Each row is where one point has got to under a steady rotation. How many steps took it there?
The counts run from 0 to 130.
[154 132 152 138  97 131 158 147 116 137 170  95 151 150 130 114 149  99
 146 126 142 135 130 131 104 122 126 146 117 134 141 122 179 125 139  88
 109 129 137  96 117 123  98 147  67 126 126 108 123 143 139 188 152 133
 144  97 110 128 109 168  88 122 131 161  93  98 152  87 142 111 114 112
  86 105 130 123 118 137] : 70
[167 129 161 140 110 151 151 145 154 134 144 109  96 148 152 113 135  72
 146 115 159 149 146 117 114  92 155 128 126 129 153 128 145 113 164  84
 109 140 133 102 123 127 132 170 128 110 126 109 137 114 135 169 117 168
 119 131 115 134 130 172 124 132 152 149  61 109 130 107 138 127 127 168
 104 152 109 122  83 156] : 50
[172 128 149 119  85 125 130 150 116 132 130 124 148 143 138 123 153 102
 146 132 115 124 119 147 107 105 124 128 117 137 142 116 165 113 128 109
 119 123 135  90 144 100 121 156  80 126 137 120 124  97 139 192 170 165
 168 153  77 137 126 155 110  99 131 176 118  92 153  99 144 132 113 139
 123 117 140 130 109 159] : 78
[150 118 149 155 103 167 132 135 139 125 161 115 143 141 149 114 144  86
 141 138 156 133 120 151 106  82 154 117 149 121 137 108 169 108 139  96
  89 115 132 100 134 115 140 149  89 126 113 103 138 121 150 158 132 137
 131 106  96 113 114 162  82 116 137 132  89  89 135  87 169 129 105 137
  72 101 121 120 100 151] : 66
[126 110 148 116 110 148 161 150 101 111 134  82 149 134  88 101 136 122
 127 111 142 118 142 135 117 101 106 146 106  99 136 116 148 110 151 104
  88 152 160 109 145  96 111 160 137 156 170 141 123 150 129 202 119 175
 113 129  98 114 120 152 117 121 164 142 123 101 132 120 157 122  81 130
 107 128 138 140 126 164] : 103
[125 148 149 127 103 153 134 119 119 142 167 128 157 161 141  87 117 118
 140 101 163 102 163 154 118  46 112 129 117 110 107 106 154 115 174 113
  80 124 139 123 141 116 111 156 115 137 125 133 141 147 140 174 123 160
 100 152 120 115 136 157 121 123 134 164 105  89 103 104 150 122 119 154
  99 109 115 127 118 150] : 26
[137 111 140 113 100 143 159 158  94 110 106  84 143 131  98 112 140 111
 129 109 121 121 141 138 103  96 110 130 105 100 133 113 141 111 143 111
  91 148 155 109 142  90 121 163 142 151 158 146 128 136 129 207 132 177
 125 146  87 110 118 152 112 118 174 131 123 108 142 130 147 114  95 137
 109 132 133 138 121 167] : 102
[154 118 141 120 108 131 140 155 124 132 169  82 145 151 137 104 137 101
 135 103 162 139 126 163 122 135  88 127 123 142 127 125 161 115 160  92
 106 129 166 124 134 126  87 154 116 115 147 137 107 129 136 239 150 165
 152 147 101 116 119 157 131 129 137 140 137 113 155 124 157 120 109 140
 114 103 118 115 141 136] : 92
[164 135 125 124  77 147 125 152 139 142 128 124 144 176 121 123 169 107
 151 112 139  99 151 124 107  81 114 137 108 124 143 119 168 103 146 117
 118 119 146 129 133 105 100 154 103 122 116 121 129 129 134 184 114 181
 131 182 107 130 126 164 108 105 158 170  79 110 109 128 132 118 140 146
 142 149 131 113 100 163] : 38
[165 126 152 115  89 127 148 153 119 130 121 126 160 142 139 137 125 113
 134 121 120 134 119 155 114 110 128 136 115 124 136 128 166 118 120 107
 114 131 125  78 153 100 128 152  83 138 148 124 113 100 140 195 178 168
 163 145  79 120 120 153 126  98 144 166 120  83 147  93 164 137  96 143
 117 117 129 140 106 157] : 79
[157 122 126 137  89 169 145 158 143 148 140 118 142 147 136 120 178  94
 160 160 153 160 125 149 104  97 141 129 131 129 144 108 151  73 138 135
 111 119 158 106 125 116 139 174  95 123 107  93 118 113 134 169 113 157
 130 140 100 106 115 159  69 102 136 135  84 110 137  95 159 126 122 140
  97 110 114 123 102 143] : 60
[177 106 147 126 122 163 149 143 109 103 143  66 138 153 129 123 117 110
 145 100 137 134 137 152 109  80 115  89 112 107 128 118 148 108 154  90
  82 138 141 117 166 131 106 172 117 133 135 137 112 109 144 202 122 146
 134 140  77 139 117 160 122 131 152 105 138 116 141 106 151 130 115 144
 105 125 116  88 145 154] : 6
[137 133 127 115  78 128 147 163 146 153 152 121 136 174 132 127 137 114
 161 116 167 122 153 107 104 106  85 141 121 140 129 129 167 110 155 117
 118 120 139 129 132 108  91 168 105 128 119 136 123 147 132 195  96 161
 117 148 117 110 128 158 124 114 166 158  78 108 102 133 158 104 125 140
 126 158 123 123  99 159] : 36
[160 135 127 116  74 146 147 163 127 135 127 119 146 169 120 135 152 102
 133 104 122 103 159 124 109  82 125 129 115 110 144 128 159 114 137 107
 105 121 136 119 133  99 113 141 112 122 118 118 122 122 126 183 124 180
 131 188 106 125 113 170 124 105 181 159  77 105 108 129 132 133 125 157
 143 148 117 117  92 163] : 39
[144  94 145 106  94 121 140 149 113 115 132  98 129 133 124 119 141  97
 126 108 162 143 127 138 122 113 113 125 119 139 132 110 141 115 152 112
  97 144 154 115 133  84 125 161 135 136 159 147 137 120 136 229 151 160
 141 152  60 116 137 144 140 124 166 137 111 103 146 135 156 118  90 148
 119 145 125 140 124 167] : 96
[143 109 138 113  94 152 139 149 102 114 101  87 140 140 110 106 158 104
 138 116 129 109 138 149 102 105 114 125 108  99 123 112 145 103 135 128
  97 133 158 118 139  91 122 164 132 134 147 141 119 131 140 211 135 177
 137 169  80 110 121 155 106 123 176 122 120 111 149 131 139 129 103 146
 111 118 134 134 126 164] : 101
[166 142 132 130  99 151 173 174 163 144 168  94 120 158 137 117 141  96
 149 123 163 177 138 125 125 122 130 131 126 129 154 129 138  99 153  81
 125 117 143 109 126 142 111 171 118 116 109 102 109 110 124 193 100 177
 126 124 116 126 118 179 129 110 151 147  87 123 143 107 142 123 113 156
 116 139 115  99 106 143] : 52
[153 113 148 127  94 140 129 139 102 126 140 100 151 145 137  95 162  80
 129 114 156 124 132 153 117 118 118 129 124 135 114 111 155 107 154 120
 103 141 168 134 117 102 106 159 116 106 158 140 129 134 128 226 177 156
 154 153  89 119 140 152 116 138 142 138 100  99 154 135 138 120 122 156
 127 121 114 142 129 161] : 94
[150 132 136 144  93 142 181 149 128 129 144  89 128 122 112 137 146 105
 129 135 126 145 126 132 106 101 147 130 118 103 141 109 145 111 134  94
 105 142 140  70 139 112 138 158  86 141 122 109 118 121 134 174 130 141
 128 122  86 105  91 173  86 110 158 161  93 102 132  83 158 116  99 120
  97 108 120 135 103 127] : 63
[133 153 134 116 100 125 161 137 111 137 151 100 153 151 119  98 113 129
 130  93 143 104 169 135 113  60 102 137  97  97 119 113 147 123 160 110
  84 139 146 102 147 110  99 165 102 154 124 139 128 143 140 192 123 162
 106 151 104 111 120 174 117 119 158 178 126 105 112 111 144 109  99 129
 106 118 131 130 124 144] : 24
[136 125 156 115  92 134 158 162 122 137 133 119 168 142 138 142 121 109
 138 112 130 136 110 154 113 107 104 144 129 141 139 123 154 117 130 114
 109 137 133  81 156 104 128 149  86 141 154 137 111 101 130 189 167 176
 157 125  82 108 114 149 126 106 136 159 124  90 143  95 188 130  98 145
 115 113 113 146 108 155] : 80
[143 123 126 123  85 142 175 160 165 143 170 115 126 137 119 135 147 120
 139 143 155 187 128 130 130 112 145 137 124 134 156 114 134  93 147 112
 109 130 152  98 135 114 136 174 103 138 123  92 123 116 128 182 105 160
 122 118 101 105 111 158 105  94 147 156  84  95 124  94 167 118  94 136
 116 128 114 125 108 144] : 58
[157 142 152 147 102 171 135 149 148 130 132 101 114 168 139 132 143  91
 164 115 130 108 137 122  95  78 135 128 129 118 160 117 164 101 160 103
 112 118 127 119 133 128 122 160 125 125 126 119 126 119 146 163  97 178
 112 163 114 131 109 169 102 122 161 146  88 112 103 118 148 131 132 169
 114 150 130 115  99 164] : 44
[133 131 128  82  91 129 168 152 120 139 140 110 162 154 115 128 108 128
 124 142 156 107 166 121 118  74 116 137 126 109 117 134 123 124 121 120
 102 138 145 111 150  96 120 170 114 142 121 130 134 122 115 194 111 187
 121 154  95 106 140 147 137  84 146 159 103  84 123 114 159 131 100 152
 111 138 109 117 114 163] : 119
[147 108 159 121 123 181 120 146 111 120 122  89 153 148 130  85 139 103
 153 121 161 107 146 156 100  77 123 122 120 102 119 117 149 112 140 104
  96 122 151 129 137 120 124 169 140 133 134 128 136 136 146 186 115 187
 112 143  95 116 130 145 112 118 160 101 117 106 133 124 145 133 108 156
  80 123 142 115 129 177] : 106
[136 132 169 141 104 150 151 141 110 124 158  99 155 140 148 114 121  96
 135 101 140 116 114 159 105 105 104 153 134 123 124 112 158 111 167  99
 100 145 163 107 135 123 108 149 102 125 167 151 115 126 121 207 172 160
 141 143 113 117 118 164 115 138 115 156 125  97 152 110 172 119 117 158
 101  92 101 147 125 149] : 87
[133 105 159 123 126 181 119 140 116 119 134 101 155 153 116  81 143 113
 147 119 159 103 147 158 114  79 120 121 124 115 138 106 155 101 148 116
  90 132 155 130 144 112 118 162 144 142 158 129 135 151 141 194 114 182
 111 134 101 122 132 144 111 115 137 115 113  97 135 116 167 126 106 155
  89 118 141 129 126 180] : 105
[141 122 134 133  88 160 159 156 161 150 169 118 135 150 122 128 160 115
 145 157 162 166 132 144 121 103 137 129 130 134 149 103 147  79 152 121
 109 120 161 106 135 116 134 175  97 132 120  93 108 123 130 176 104 154
 130 119 116 106 120 157  84  99 130 150  82 106 130  91 168 116 107 136
 110 118 114 124 102 145] : 59
[163 145 143 139 103 165 152 161 153 128 137  97 121 165 130 127 139  95
 157 107 124 123 141 135  92  90 132 122 126 102 155 127 147 108 153  79
 114 123 132 108 143 138 117 149 128 118 116 117 115 113 133 171 105 189
 118 172 112 125 106 177 111 113 177 154  93 119 113 108 140 132 128 167
 122 140 123 103 101 145] : 45
[166 128 149 122 114 148 135 133 131 139 152  89 112 174 146 139 109  83
 136 126 166 102 148 106  87  72 123 111 137 119 134 132 157 129 147  96
  94 140 128 124 151 136 109 163 111 115 106 135 150 117 134 181  94 148
 125 153 100 134 127 163 125 126 154 135  91  93 110 100 139 117 135 160
  99 156 104 103 112 162] : 129
[162 137 132 130  94 156 172 170 156 156 164  96 133 159 129 102 145  89
 154 132 154 170 143 133 130 122 122 136 115 127 145 129 139  89 156  99
 131 126 152 113 118 141 107 171 105 110 116  90 103 120 106 191 114 167
 131 125 132 117 116 182 104 111 138 148  75 125 138 103 143 125 123 149
 117 124 111 112 103 137] : 53
[146 146 128 123  71 155 173 161 137 135 122 116 148 169 119 145 129 118
 132  96 115 113 163 120 103  85 116 137 111 110 144 134 143 116 147  98
 111 136 126 111 149 108 118 138 123 134 129 126 112 127 115 175 122 189
 128 167 104 117 110 171 127 107 179 160  81  99 112 129 155 129 115 160
 139 146 109 118  83 156] : 40
[143 141 118 120  79 141 130 150 142 154 145 122 139 177 121 120 157 106
 162 116 147 105 151 118 104  96  95 139 117 135 143 118 170  98 151 119
 120 115 143 136 129 107  98 162 106 123 118 124 126 141 135 191 104 165
 123 164 119 126 129 162  99 111 157 168  82 111  98 132 139 108 138 150
 130 146 129 124 100 162] : 37
[139 105 136 114 101 169 120 157 115 122 141 104 155 158 117  99 164 119
 149 131 157 124 130 162 117 109 104 123 114 130 139 101 155  75 145 138
 103 122 167 139 134 101 109 167 128 133 157 133 116 135 131 222 125 175
 143 156  97 118 131 140 104 109 147 119 122 115 150 130 160 120 114 147
 121 120 138 129 133 159] : 99
[151 129 133 118  79 125 177 152 153 142 144 115 120 128 124 137 136  99
 135 138 151 172 130 114 127 108 150 132 119 121 155 115 134 108 143 105
 109 146 144  84 133 105 145 171 109 132 116 103 123 109 126 185 114 165
 130 115  89 111 116 160 117 104 153 158  78  99 134  90 147 118  93 139
 118 142 113 126  96 146] : 57
[137 131 156 137 102 165 142 154 149 129 138 114 122 167 134 130 142  99
 165 112 146 112 146 117  95  85 118 142 137 125 158 116 167  89 164 112
 115 128 135 124 133 123 118 165 121 129 137 120 128 126 136 165  99 175
 102 159 127 120 117 160  94 123 144 155  70 114  98 114 158 119 134 162
 115 152 121 132  86 167] : 43
[154 136 163 143 109 154 159 143 147 138 142 110 112 152 140 106 138  64
 148 110 154 131 152 117 110  84 152 139 131 122 147 123 148 105 169  98
 119 148 142 111 127 141 121 160 123 110 134 118 138 120 132 169 129 165
 113 128 132 132 128 173 105 141 147 151  48 108 126 111 138 126 125 164
 105 142 108 138  92 163] : 49
[146 142 130 118  94 135 131 136 104 144 113 105 141 146 134  96 127 121
 155 110 136 110 156 157  91  60 106 110  93 102  97 111 145 105 143 139
  97 128 137 109 146 108 120 196 108 140 102 137 119 128 152 184 125 170
 109 172  95 114 136 159 108 110 171 145 130 110 117 113 139 129 123 153
 102 110 132 123 125 155] : 22
[152 150 143 146 103 163 190 159 135 147 156  91 142 153 125 117 124  96
 149 105 127 134 156 122 111  94 131 149 118 107 145 138 146 109 162  86
 114 140 143 115 128 145 100 142 112 124 130 117 105 130 113 170 115 179
 117 132 143 114 109 193 109 131 152 154  73 116 127 111 151 122 130 155
 119 118 106 108 102 143] : 47
[141 135 139 107 107 145 118 140 126 147 146  96 142 167 131 114 135 105
 145 159 165  87 154 118  85  72 105 136 142 111 122 118 152 102 131 140
 106 128 155 132 150 111 112 183 105 129 111 125 136 130 136 183  84 168
 113 163 107 114 133 149  88 102 137 152  98 100 100 104 140 122 132 141
  95 132 113 118 114 171] : 122
[152 109 167 132 116 143 147 128  83 123 145  86 154 143 126  90 126  94
 142 103 136 121 151 133 114  86 115 117  99 118 109 120 160 101 166 116
  85 153 147 128 142 123  90 178 117 119 159 137 136 141 135 202 157 134
 132 115 101 136 140 159 102 152 134 120  90 102 152 121 151 119 116 132
 106 125 118 131 132 166] : 9
[168 128 139 139 100 150 152 151 129 136 144  87 133 138 150 130 128  88
 152 131 147 146 116 136  81 108 128 117 124 126 133 126 167 130 129  83
 108 115 131  83 130 127 127 155  83 125  93 117 122 121 160 172 143 129
 137 105  83 107 104 172  94 115 172 123 111  97 147  88 155 120 108 138
  68  99 121 111 111 141] : 68
[164 148 137 144 104 164 172 162 141 130 146  82 134 153 128 122 126 106
 140 101 124 133 148 129 104  95 127 134 121 106 158 133 143 109 157  68
 118 122 137 105 140 142 109 146 121 119 123 116 109 122 127 174 110 186
 124 154 119 119  98 189 118 117 165 148  96 117 121 114 141 131 127 165
 112 125 112 105 103 144] : 46
[144 125 144 105 123 152 161 152 106 123 122  59 146 140 114  92 106 112
 148 109 141 101 153 139  95 103  99 124 107  98 113 138 136 123 136  98
 109 132 146 110 129 122  94 172 133 136 128 144 121 143 137 201 115 182
 116 126  97 109 123 167 121 122 179 125 130 111 145 116 140 123 108 140
  78 114 144 115 137 163] : 108
[151 141 134 121  84 132 129 136 116 154 167 133 156 170 134  95 144 105
 136 101 159  97 174 134 115  77 118 139 110 125 120 123 166 139 153 114
  95 127 141 142 123 101  89 150 110 119 116 122 144 146 129 188 133 157
 130 158 113 127 137 172 133 117 153 159  75  97 120 133 125 118 131 143
 125 142 120 115 106 154] : 32
[117 147 139 128 101 128 155 125 115 138 177 120 163 151 125  89 128 132
 128 102 152 100 165 145 120  55 102 136 103 103 119 113 154 114 163 111
  81 135 148 117 144 108  89 160 113 149 131 137 127 147 136 178 121 159
 101 148 120 113 129 168 116 117 135 168 110  91 109 109 150 117 109 142
 104 115 118 132 122 144] : 25
[157 126 127 144  85 145 172 148 127 129 131  93 133 123 117 132 153  90
 136 142 121 150 134 133  95  97 153 127 116 108 134 110 134 108 129 103
 108 131 145  79 131 105 142 170  83 133 107 109 110 107 138 173 129 149
 132 136  88 104  97 168  70 110 176 142  92 108 131  89 143 118 110 132
  96 116 117 130 105 137] : 62
[136  97 145 104 105 150 134 167 129 115 151  97 148 151 107 107 159 133
 141 123 174 144 125 155 128 119  94 124 121 142 143 107 160  90 154 130
  94 124 164 136 146 100 107 167 133 143 160 135 115 139 133 224 124 179
 139 141  91 108 125 139 121 111 143 131 130 107 147 128 163 115  96 133
 123 130 133 125 129 157] : 98
